In the rows, zero is written as 128.
The rows of M fall into 3 groups, which share some directions, and each row is roughly a mix of its group's hidden directions, except some rows that fit no group.
M (107 x 11):
[[139 147 121 125 155 138 182 104 150 127 104]
 [142  83 132 142 166 113 116  96 142 128 147]
 [151  95 101 133 155 123  96 139 168 123 119]
 [109 131  97 160 145 106 140 127 142 175 142]
 [156  82 164 160 121 117 118 114 124 128 140]
 [126  89 125 148 113 157 126 101 119 163 158]
 [130 138 148  65 128 131 155 121 107 123 115]
 [111 119 167 111  86 136 113 137  95 151 129]
 [139  99 115 172 103 146 126 133 140  87 126]
 [128 117 132 127 102 176 124 113 140  97 166]
 [141 155 140  79 105 160 128 112 111 114 141]
 [112 136 142 140 111 107  82 111  98 163 132]
 [148 114 105 173 149 114 146 157 155 128 115]
 [143 104 134  98 125 152  77 137 137  99 129]
 [124 182 136 148 159 114 144 144 127 153 114]
 [143  75 138 153 142 139 119 100 123 134 157]
 [116 138 167  96 113 153 130 115 107  88 139]
 [154 110 126  88 152 140 138 124 109 174 128]
 [142  95 115 101 105 138 147 129 129  82 151]
 [106 171  98 151 110 115 123 158 105 127 140]
 [123 121 116 120 120 150 160 134 129 100 185]
 [120 153 127 168 117 124 158 108 132  82 134]
 [120  93 156 156 106 114 100 117 100 134 154]
 [162 131 151 104 119 132 151 124 119  91  89]
 [142 135 123 177  97 164 147 127 138 133 151]
 [129 112 141  98 163 114  94 107 158 104 121]
 [130  98 139 129 117 149 167 101 103 143 164]
 [124 125 102 173 127 118  83 146 145 149 134]
 [154 106 107 170 118 113 152 110 161 114 129]
 [ 76 142 133 151 138 153 115 125 145 124 164]
 [102 107 127 149 135  89  83 124 136 132 154]
 [143 126  91 131 152 108 168 123 149 151 101]
 [149 125 151 109 123 167 175 103 128 122 115]
 [151 102 174 146 127 156 124  99 126 145 149]
 [ 96  79 154 139 117 106 113 115 111 114 141]
 [126 102 152 121 161 135 145  87 162 109 129]
 [136 177  93 126 112 163 127 119 113 121 107]
 [113 129 128 161 145  72 143 115 125 110 106]
 [134 152 110 108 130  88 141 148 117 112  83]
 [143 146 136 135 123 161 182 100 146 118 132]
 [107 114 159 126 107 129  94 133  99 163 152]
 [152 124 154  97  98 134 150 124  89 150 111]
 [126 152 130 119 146 182 134 133 166 118 148]
 [147  98 145 108  99 127 146 112 101  99 160]
 [112 121 161 113  99 117  80 147 123 151 124]
 [129 156 100 144 159 141 116 136 180 116 131]
 [146 114 112  93 156 124  97 139 153 164 118]
 [103  82 144 125 158 120 143  93 134 110 140]
 [100 175 125 135 126 126  90 153 148 141 139]
 [130 121 147  60 118 143 132 119 115 112 137]
 [101 126 112 188 130  95 130 123 129 126 139]
 [160 125 128 122 139 145 120 127 155 135  68]
 [ 90 133 146 156  85 112 112 138 110 106 136]
 [111 134  96 136 104  96  89 131 102 154 122]
 [161 148 127 121 126 128 173 137 124 164  97]
 [129 140 111 184 109 168 136 139 132 131 142]
 [ 96 112 137 155 129 119 131 127 121 127 189]
 [116 171  96 106 152 124 139 145 110 160 137]
 [155 103 106 102 156 109 109 133 153 124  93]
 [129 160 114 134 140 111 182 151 114 118 150]
 [119 121  84 150 105 158 123 159 116 149 147]
 [106 140 159  90 161 125  86 128 123 130 124]
 [161 120  91 149 135 151 152 125 167 143 120]
 [139 147 155  93 122 172  99 107 139 127 118]
 [129 103 112  70 149 120  99 130 141 139 129]
 [148 166 129  96 139 149 122 140 165 146 105]
 [162 115 144  99 152 142 131 110 170 131 103]
 [117 106 149 111 117 100 160 107  81 124 124]
 [128 120 107 123 112 118  68 134 143 127  95]
 [130 139 159 112 110 118 107  97  87 158 114]
 [161 129 118 124  93  99 118 154 124 112  87]
 [134  79 129 146 109 146 136 109 118 136 172]
 [122 122 131 169 111 144 118 113 153 140 178]
 [110 109 182 117 131 124 101  95 120 138 115]
 [114 149 129 184 131  94 112 140 143 115 141]
 [129 169 116 145 150 121 114 143 140 160  87]
 [111 173 114 113 119 146 161 144 145 105 104]
 [114 145 125 103 145 112 182 144 126  95 125]
 [121 149 104 147 122  85 125 162 118 105 156]
 [ 99  84 107 160 132 105 115 142 147 117 146]
 [113 140 135 138 114 154  85 111 121 161 163]
 [154  94 131 117 105 114  92 117 125 122  86]
 [144  72 145 137 117 144 127  95 122 151 118]
 [114 128 169  99 100 106 131 115 101 132 160]
 [ 91 164 162 136 147 116 153 103 115 122 132]
 [117 147 146  96 156 123 168 131 135 106  96]
 [125 103 123 123 162 109 158 100 151  91 115]
 [116 103 151 141 114  99 134 105  79 130 149]
 [139 143 101 130 122 132 184 131  99 144 150]
 [148 148 155 125 110 129 181 106 132 155 139]
 [165 118 116  82 141 129 139 136 136 125  86]
 [116 149 161 125 107 165 150 106 122 119 163]
 [144 155 102 112 143 161 136 148 165 114 103]
 [113 157 167  88 140 122 122 135  97 146 117]
 [133 109  87 106 167 128 135 115 166 124 113]
 [153 173  86 143 136 101 125 147 132 126 121]
 [138 101 176 128 127 154 102  94 133 143 123]
 [161  90 107 130 115 122 150 131  81 134 124]
 [145 145 131 120 177 124 124 127 152 140  82]
 [ 98 173 123 163 115 156 128 136 136 117 153]
 [ 92 131 159 115 105 103 129 124  83 140 137]
 [113 167 123 119 119 107 101 154 103 164 138]
 [141 125 132 101 160 143 101 131 140  91  89]
 [158 102 136 171 124 140  94 120 141 156 127]
 [114 110 109 144 165 151 163 102 134 112 153]
 [ 85 124 137  90 140  93 113 126  99 121 136]
 [133 135 105 156 116  96  79 158 131 130 131]]
Here is one row of each group, with its name. Which group are the others in?
[147 123 152 132 131  92 159  86  99 118 130] | (92)
[113 112 154 128 108 130 106 108 124  77 157] | (73)
[125 163 132 101 147 163 156 116 131 153 100] | (59)

[101 126  93 153 171 127 136 120 146 110 155] | (92)
[129 134 136 116 104 132  99 171  82 137 114] | (73)
[124 152 151  88 157 130 147 120 116 110  90] | (73)
[126 102  87 168 131 125 129 120 152  93 129] | (73)
[175 118 144 120 131 168 143 108 157 128 113] | (92)
[149 148  78 155 133 106 111 155 114 138 138] | (92)
[137 155 116  77 107 166 116 118 125 122 120] | (59)
[165 133 119  90 150 115 157 118 106 155 113] | (92)
[118 122 165 118 115 133  84  94 110 153 122] | (59)
[174 104 123 117 137 102 105 136 155 145 102] | (73)
[140 111 152 131 138 108 104 119 136 137  68] | (59)
